In the data rows, the value 50 means zero.
Some points:
44,72,27,47,43,38,22,73,84,39,28,68,62,67,44,58,35,78,54,52,45,49,56,42,51,34,58,66,37,33,38,66,66,73,68,60,42,37,55,53,99,24,55,50,77,39,33,9,75,67,67,68,39,40,34,55,72,51,51,48,30,64,19,43
63,63,50,48,48,70,46,42,57,75,50,19,37,67,53,48,99,45,20,41,59,29,53,46,29,26,78,33,45,67,0,52,14,46,44,61,24,54,72,52,54,57,46,68,66,29,54,46,47,40,44,61,39,53,23,37,41,13,43,50,30,31,49,54
37,71,54,58,73,26,66,59,25,47,71,34,26,91,50,63,71,47,56,73,47,49,32,71,37,51,21,57,44,55,40,55,31,49,46,68,60,39,9,39,67,46,67,64,49,52,40,70,59,33,74,52,55,57,64,56,42,60,65,59,16,99,62,42
60,99,63,52,29,49,59,22,63,53,40,49,62,45,46,49,57,26,54,44,39,61,41,56,99,51,10,45,48,59,45,35,18,43,56,64,56,44,72,59,42,62,56,48,50,59,85,30,29,99,87,43,52,54,57,37,61,61,42,62,59,56,46,63
43,50,72,57,49,49,50,49,54,49,43,33,33,45,63,57,54,71,46,90,60,39,83,41,55,60,38,63,46,29,61,10,50,44,63,70,52,36,83,78,44,61,55,61,45,46,32,52,64,48,39,35,45,42,55,48,45,50,99,32,58,33,47,62
69,57,87,20,57,52,43,57,61,56,37,68,21,44,57,30,48,41,52,26,73,47,30,58,37,34,60,57,68,3,48,42,47,42,56,54,51,58,51,48,43,0,40,38,43,47,67,82,56,58,52,26,53,30,52,68,75,66,50,65,28,46,66,75
40,19,44,60,51,11,46,48,56,54,36,56,50,42,72,53,54,56,72,72,63,69,12,0,59,44,26,44,61,54,48,36,37,46,63,53,22,55,66,45,66,74,49,56,48,57,51,40,53,36,33,59,72,26,69,48,58,45,18,39,25,43,94,55
65,40,59,42,74,63,44,85,57,72,61,42,43,61,31,38,25,46,53,43,41,66,60,31,22,56,67,65,30,71,97,14,34,53,72,49,38,73,64,58,64,63,40,50,46,31,40,50,37,62,59,57,48,81,45,20,65,53,39,93,70,80,68,54
50,37,51,26,33,50,52,43,36,23,62,61,71,55,53,68,50,82,27,27,58,34,51,33,47,46,73,0,65,71,55,38,54,23,33,72,83,80,38,69,73,64,42,48,62,61,41,42,49,52,87,41,57,40,66,72,57,58,66,75,52,45,60,51
81,43,36,57,39,46,82,34,16,22,61,58,73,35,16,49,62,59,39,50,83,61,61,50,42,67,49,83,37,35,53,40,60,67,41,72,30,62,52,35,73,28,59,68,47,38,51,73,41,64,48,74,82,66,68,53,36,40,37,40,44,34,26,89
50,64,66,55,73,64,55,46,57,59,34,48,52,48,45,37,50,55,57,44,28,31,40,34,69,61,36,8,36,44,31,39,88,68,67,46,65,62,20,45,66,51,48,53,21,59,28,72,55,60,21,39,55,44,63,37,63,0,48,60,55,61,23,54
50,49,57,64,39,51,35,50,32,46,73,56,28,45,41,67,49,33,58,32,31,16,63,38,39,26,47,45,56,49,73,40,69,60,25,54,5,49,43,40,50,36,75,43,67,85,75,40,87,65,59,26,53,78,55,36,67,32,52,13,57,51,67,37
54,29,47,52,60,26,51,34,53,59,37,48,50,60,33,67,44,32,69,69,52,49,99,62,73,57,55,52,43,27,51,65,37,69,0,41,59,99,60,55,27,58,63,35,59,45,53,54,63,30,62,52,43,8,35,41,59,38,37,68,48,66,48,52
44,56,14,58,23,57,34,37,59,55,42,35,39,51,31,25,38,48,68,52,38,66,78,53,42,78,33,28,64,49,33,44,36,7,51,80,41,45,44,38,51,30,33,42,52,58,44,60,99,32,29,48,41,70,62,47,28,65,33,83,74,43,49,53
55,65,72,61,52,61,55,50,59,40,51,25,66,42,61,75,42,36,96,24,57,43,42,42,25,85,43,23,75,35,40,54,51,65,61,23,65,59,79,32,53,44,72,68,48,11,22,40,55,36,71,47,49,60,48,69,33,61,41,13,68,57,58,49
55,72,49,15,48,62,28,63,46,52,43,55,61,38,88,57,54,42,37,99,62,49,62,69,52,67,60,41,60,57,91,75,39,34,59,47,28,37,34,41,56,54,65,47,20,42,55,61,54,39,86,46,58,56,48,59,57,21,24,49,59,27,45,47
51,47,40,58,64,32,51,98,3,39,44,6,42,52,73,44,38,67,37,30,49,43,59,64,73,54,41,49,40,52,47,45,70,54,65,36,42,47,67,49,68,40,53,44,46,43,99,37,48,61,43,43,31,16,51,64,5,41,39,63,64,45,60,49
30,56,76,72,54,62,35,51,67,34,78,51,33,41,33,48,81,70,29,42,48,41,27,28,51,73,21,73,52,52,87,85,45,26,6,33,61,46,68,46,67,52,37,33,31,35,59,39,49,40,28,62,34,41,47,63,66,50,45,67,54,45,27,56
65,51,39,42,42,15,44,50,68,0,45,41,48,31,61,19,24,40,51,37,32,44,33,57,34,43,83,39,45,37,54,57,0,58,28,46,33,42,41,35,48,71,40,42,33,51,51,46,38,50,39,43,74,45,53,38,34,42,83,38,61,75,28,40
46,35,46,76,40,66,46,72,64,64,37,59,44,66,46,54,45,48,49,22,64,57,46,35,98,61,60,44,36,79,53,61,52,50,59,45,12,63,27,62,9,49,46,33,45,18,50,60,61,45,66,48,82,69,62,85,33,59,76,45,20,47,31,44
32,44,54,35,0,51,62,86,59,78,62,51,56,60,45,56,38,63,48,50,74,69,53,34,35,60,62,43,45,46,26,44,61,63,30,35,58,28,55,12,40,80,61,57,26,95,66,75,46,61,51,59,40,48,23,58,57,49,57,47,47,72,44,66
33,49,66,40,51,66,99,50,62,49,99,39,58,60,67,42,30,58,40,59,28,74,54,58,54,47,45,46,60,32,58,59,40,67,71,49,47,60,34,51,32,50,27,37,64,47,45,14,76,59,40,44,55,43,39,44,38,39,39,43,29,27,52,69
26,73,19,32,38,65,60,53,40,55,59,82,41,2,44,35,54,0,43,40,42,56,52,38,39,49,39,64,36,67,42,36,67,67,55,43,52,55,51,50,72,52,42,35,58,49,33,47,43,21,66,56,24,26,55,61,30,40,76,56,32,43,63,43
56,86,27,79,58,33,56,55,32,73,73,87,36,30,64,33,50,73,70,62,43,31,54,66,45,27,68,28,31,63,59,46,53,62,30,36,53,28,67,69,18,48,44,86,58,43,32,49,51,54,33,50,53,41,61,89,61,65,28,58,59,54,48,80
68,5,36,37,56,58,32,38,51,63,65,56,27,55,45,45,66,29,60,58,35,41,48,67,43,55,27,39,51,34,29,69,73,60,57,46,45,42,44,84,77,69,22,63,29,51,69,44,45,59,64,70,94,52,8,67,54,74,63,43,78,54,56,55
64,63,33,32,23,46,52,64,44,29,34,39,48,99,41,20,48,37,44,48,32,44,53,34,53,43,41,59,64,64,79,40,53,62,35,42,98,43,58,87,34,32,45,50,34,48,39,65,45,50,37,74,53,55,48,45,48,46,32,10,36,21,70,34
22,41,56,48,37,40,50,35,30,37,39,99,33,70,40,90,40,43,33,43,41,59,45,69,45,50,41,19,65,51,73,44,33,54,92,43,49,52,70,58,51,48,61,61,61,50,69,63,28,17,19,36,49,57,24,33,42,55,43,55,49,52,10,51
53,53,66,38,70,74,72,93,58,33,40,73,36,44,39,67,86,37,49,48,65,62,58,53,84,43,81,45,21,40,43,60,53,42,47,81,80,29,53,29,45,51,58,43,62,63,35,23,55,38,23,50,79,47,49,38,39,61,35,34,87,64,72,38
62,21,58,41,64,41,34,38,57,21,52,52,84,47,47,55,66,44,46,64,17,20,66,32,37,32,30,66,35,54,42,13,55,27,65,46,56,35,54,10,11,43,48,36,51,55,34,52,35,62,54,39,50,54,16,90,39,58,31,75,34,56,41,29
27,42,61,66,58,5,36,64,56,82,48,52,97,28,20,67,65,50,45,40,37,56,46,65,49,32,54,58,61,60,55,61,25,41,66,33,67,53,36,47,38,12,28,57,50,67,53,64,56,46,63,85,56,59,49,41,47,28,79,44,88,38,69,57
75,34,44,44,62,35,46,33,67,61,63,53,47,50,20,42,59,58,23,69,58,73,68,53,50,54,61,38,84,60,29,47,58,56,51,0,58,20,67,54,52,31,73,25,39,51,53,24,34,49,50,27,55,65,99,34,44,59,54,67,37,55,46,33
70,23,58,60,25,71,73,44,38,55,44,48,42,47,45,39,48,61,66,48,50,61,38,75,53,37,46,58,66,58,60,51,54,70,53,68,51,35,54,14,40,52,26,89,58,27,58,47,57,45,59,53,38,23,71,52,88,39,61,63,56,36,42,0
62,50,30,53,34,54,74,39,51,38,47,37,39,42,61,49,63,89,64,30,85,42,36,63,60,43,32,76,45,54,51,60,45,59,68,23,28,47,42,82,46,46,50,27,56,93,0,58,41,32,72,25,39,47,24,40,49,39,38,57,78,51,58,42
41,55,39,99,24,55,35,23,65,26,56,39,61,43,72,48,58,38,50,48,73,60,73,66,47,43,79,60,35,34,58,39,74,24,75,30,85,44,26,53,61,65,25,46,52,31,80,56,44,43,44,41,49,61,40,32,74,44,42,43,31,68,76,50
34,37,40,39,86,48,39,41,47,52,48,64,63,55,73,19,65,55,46,27,38,44,62,50,54,99,58,55,55,46,53,84,43,59,61,46,58,32,76,37,48,77,54,44,99,66,48,99,54,82,55,47,52,57,60,37,58,58,56,50,36,39,63,44
79,51,59,43,51,75,43,53,26,43,50,24,60,20,38,59,51,42,93,64,41,81,43,33,36,28,65,62,62,82,50,94,56,30,73,54,63,65,52,85,44,59,67,53,60,74,63,63,66,58,21,53,37,37,51,52,47,59,56,37,29,73,22,56
83,41,40,55,50,55,54,77,58,53,43,68,58,63,99,67,24,33,38,56,35,54,32,56,54,49,24,79,47,42,22,52,55,14,18,25,61,81,52,42,54,47,46,83,74,62,47,41,40,39,38,40,48,88,61,36,53,45,64,61,54,35,36,58
48,59,52,80,78,67,62,46,34,52,30,91,77,78,49,37,35,54,27,38,57,55,70,54,24,11,33,60,66,41,34,79,47,34,63,58,34,61,55,44,41,86,55,32,0,45,36,44,54,63,53,50,28,39,62,43,46,66,53,36,58,48,65,51
59,37,43,37,49,46,33,28,43,40,34,47,15,26,45,81,39,70,33,44,42,71,48,59,47,74,42,30,13,45,47,68,42,59,51,54,51,56,19,44,32,41,66,60,35,47,34,29,34,84,32,76,4,68,47,54,62,59,53,44,32,31,88,49
51,50,59,33,68,43,51,21,57,74,42,33,67,44,38,1,33,69,32,42,41,69,36,43,69,37,51,36,25,50,71,56,87,29,35,57,45,45,45,36,54,47,83,78,61,43,55,46,48,3,69,39,44,50,18,33,44,75,57,26,48,53,48,59
23,39,48,68,56,72,48,27,70,58,75,29,30,54,65,54,14,49,48,69,48,23,33,59,61,30,75,52,24,53,36,48,44,58,65,67,57,71,72,42,65,33,66,24,45,75,50,76,23,39,55,91,49,54,81,59,49,71,36,37,66,44,35,35
53,51,36,48,71,32,68,43,41,67,43,46,38,62,34,61,56,31,61,54,56,26,24,19,55,60,92,75,76,26,52,25,46,48,57,46,59,34,0,52,43,82,57,50,60,41,63,37,51,55,54,52,12,47,53,54,53,70,43,51,77,17,21,61
54,48,55,59,36,55,46,61,67,59,46,45,79,40,47,74,41,63,64,62,25,34,37,62,51,48,52,59,83,56,43,65,74,81,19,99,41,25,44,62,53,46,41,22,56,24,49,66,2,39,35,23,37,56,51,34,40,57,49,65,44,47,75,75
14,51,60,20,70,49,38,27,44,63,56,41,81,53,62,51,33,29,58,44,99,32,58,60,50,50,36,58,53,78,52,41,46,58,22,50,42,45,32,62,56,34,38,74,45,42,44,40,51,81,3,41,59,47,44,39,45,74,48,54,52,55,38,23
7,66,61,40,58,64,46,46,33,58,2,40,38,36,53,49,57,78,45,54,37,70,31,80,12,72,56,73,59,51,39,16,72,48,32,47,46,67,54,63,22,62,28,29,58,57,57,20,49,49,64,58,82,51,60,50,49,39,31,29,40,57,37,47
There is one direction along which these points spread out most. Take the direction at right angles to it along which they spread out most. Go by this last direction. For each point below, how far along it does it lie, from 0 to 99? 50 is the average, and the first point above lies past it. One standard deviation of the points above along it is 16.
53,53,66,38,70,74,72,93,58,33,40,73,36,44,39,67,86,37,49,48,65,62,58,53,84,43,81,45,21,40,43,60,53,42,47,81,80,29,53,29,45,51,58,43,62,63,35,23,55,38,23,50,79,47,49,38,39,61,35,34,87,64,72,38 78
56,86,27,79,58,33,56,55,32,73,73,87,36,30,64,33,50,73,70,62,43,31,54,66,45,27,68,28,31,63,59,46,53,62,30,36,53,28,67,69,18,48,44,86,58,43,32,49,51,54,33,50,53,41,61,89,61,65,28,58,59,54,48,80 50
70,23,58,60,25,71,73,44,38,55,44,48,42,47,45,39,48,61,66,48,50,61,38,75,53,37,46,58,66,58,60,51,54,70,53,68,51,35,54,14,40,52,26,89,58,27,58,47,57,45,59,53,38,23,71,52,88,39,61,63,56,36,42,0 43
62,50,30,53,34,54,74,39,51,38,47,37,39,42,61,49,63,89,64,30,85,42,36,63,60,43,32,76,45,54,51,60,45,59,68,23,28,47,42,82,46,46,50,27,56,93,0,58,41,32,72,25,39,47,24,40,49,39,38,57,78,51,58,42 47
55,65,72,61,52,61,55,50,59,40,51,25,66,42,61,75,42,36,96,24,57,43,42,42,25,85,43,23,75,35,40,54,51,65,61,23,65,59,79,32,53,44,72,68,48,11,22,40,55,36,71,47,49,60,48,69,33,61,41,13,68,57,58,49 53
65,40,59,42,74,63,44,85,57,72,61,42,43,61,31,38,25,46,53,43,41,66,60,31,22,56,67,65,30,71,97,14,34,53,72,49,38,73,64,58,64,63,40,50,46,31,40,50,37,62,59,57,48,81,45,20,65,53,39,93,70,80,68,54 55
50,64,66,55,73,64,55,46,57,59,34,48,52,48,45,37,50,55,57,44,28,31,40,34,69,61,36,8,36,44,31,39,88,68,67,46,65,62,20,45,66,51,48,53,21,59,28,72,55,60,21,39,55,44,63,37,63,0,48,60,55,61,23,54 64
27,42,61,66,58,5,36,64,56,82,48,52,97,28,20,67,65,50,45,40,37,56,46,65,49,32,54,58,61,60,55,61,25,41,66,33,67,53,36,47,38,12,28,57,50,67,53,64,56,46,63,85,56,59,49,41,47,28,79,44,88,38,69,57 70
30,56,76,72,54,62,35,51,67,34,78,51,33,41,33,48,81,70,29,42,48,41,27,28,51,73,21,73,52,52,87,85,45,26,6,33,61,46,68,46,67,52,37,33,31,35,59,39,49,40,28,62,34,41,47,63,66,50,45,67,54,45,27,56 32
41,55,39,99,24,55,35,23,65,26,56,39,61,43,72,48,58,38,50,48,73,60,73,66,47,43,79,60,35,34,58,39,74,24,75,30,85,44,26,53,61,65,25,46,52,31,80,56,44,43,44,41,49,61,40,32,74,44,42,43,31,68,76,50 45
46,35,46,76,40,66,46,72,64,64,37,59,44,66,46,54,45,48,49,22,64,57,46,35,98,61,60,44,36,79,53,61,52,50,59,45,12,63,27,62,9,49,46,33,45,18,50,60,61,45,66,48,82,69,62,85,33,59,76,45,20,47,31,44 54
44,72,27,47,43,38,22,73,84,39,28,68,62,67,44,58,35,78,54,52,45,49,56,42,51,34,58,66,37,33,38,66,66,73,68,60,42,37,55,53,99,24,55,50,77,39,33,9,75,67,67,68,39,40,34,55,72,51,51,48,30,64,19,43 68
59,37,43,37,49,46,33,28,43,40,34,47,15,26,45,81,39,70,33,44,42,71,48,59,47,74,42,30,13,45,47,68,42,59,51,54,51,56,19,44,32,41,66,60,35,47,34,29,34,84,32,76,4,68,47,54,62,59,53,44,32,31,88,49 51
53,51,36,48,71,32,68,43,41,67,43,46,38,62,34,61,56,31,61,54,56,26,24,19,55,60,92,75,76,26,52,25,46,48,57,46,59,34,0,52,43,82,57,50,60,41,63,37,51,55,54,52,12,47,53,54,53,70,43,51,77,17,21,61 48
40,19,44,60,51,11,46,48,56,54,36,56,50,42,72,53,54,56,72,72,63,69,12,0,59,44,26,44,61,54,48,36,37,46,63,53,22,55,66,45,66,74,49,56,48,57,51,40,53,36,33,59,72,26,69,48,58,45,18,39,25,43,94,55 32
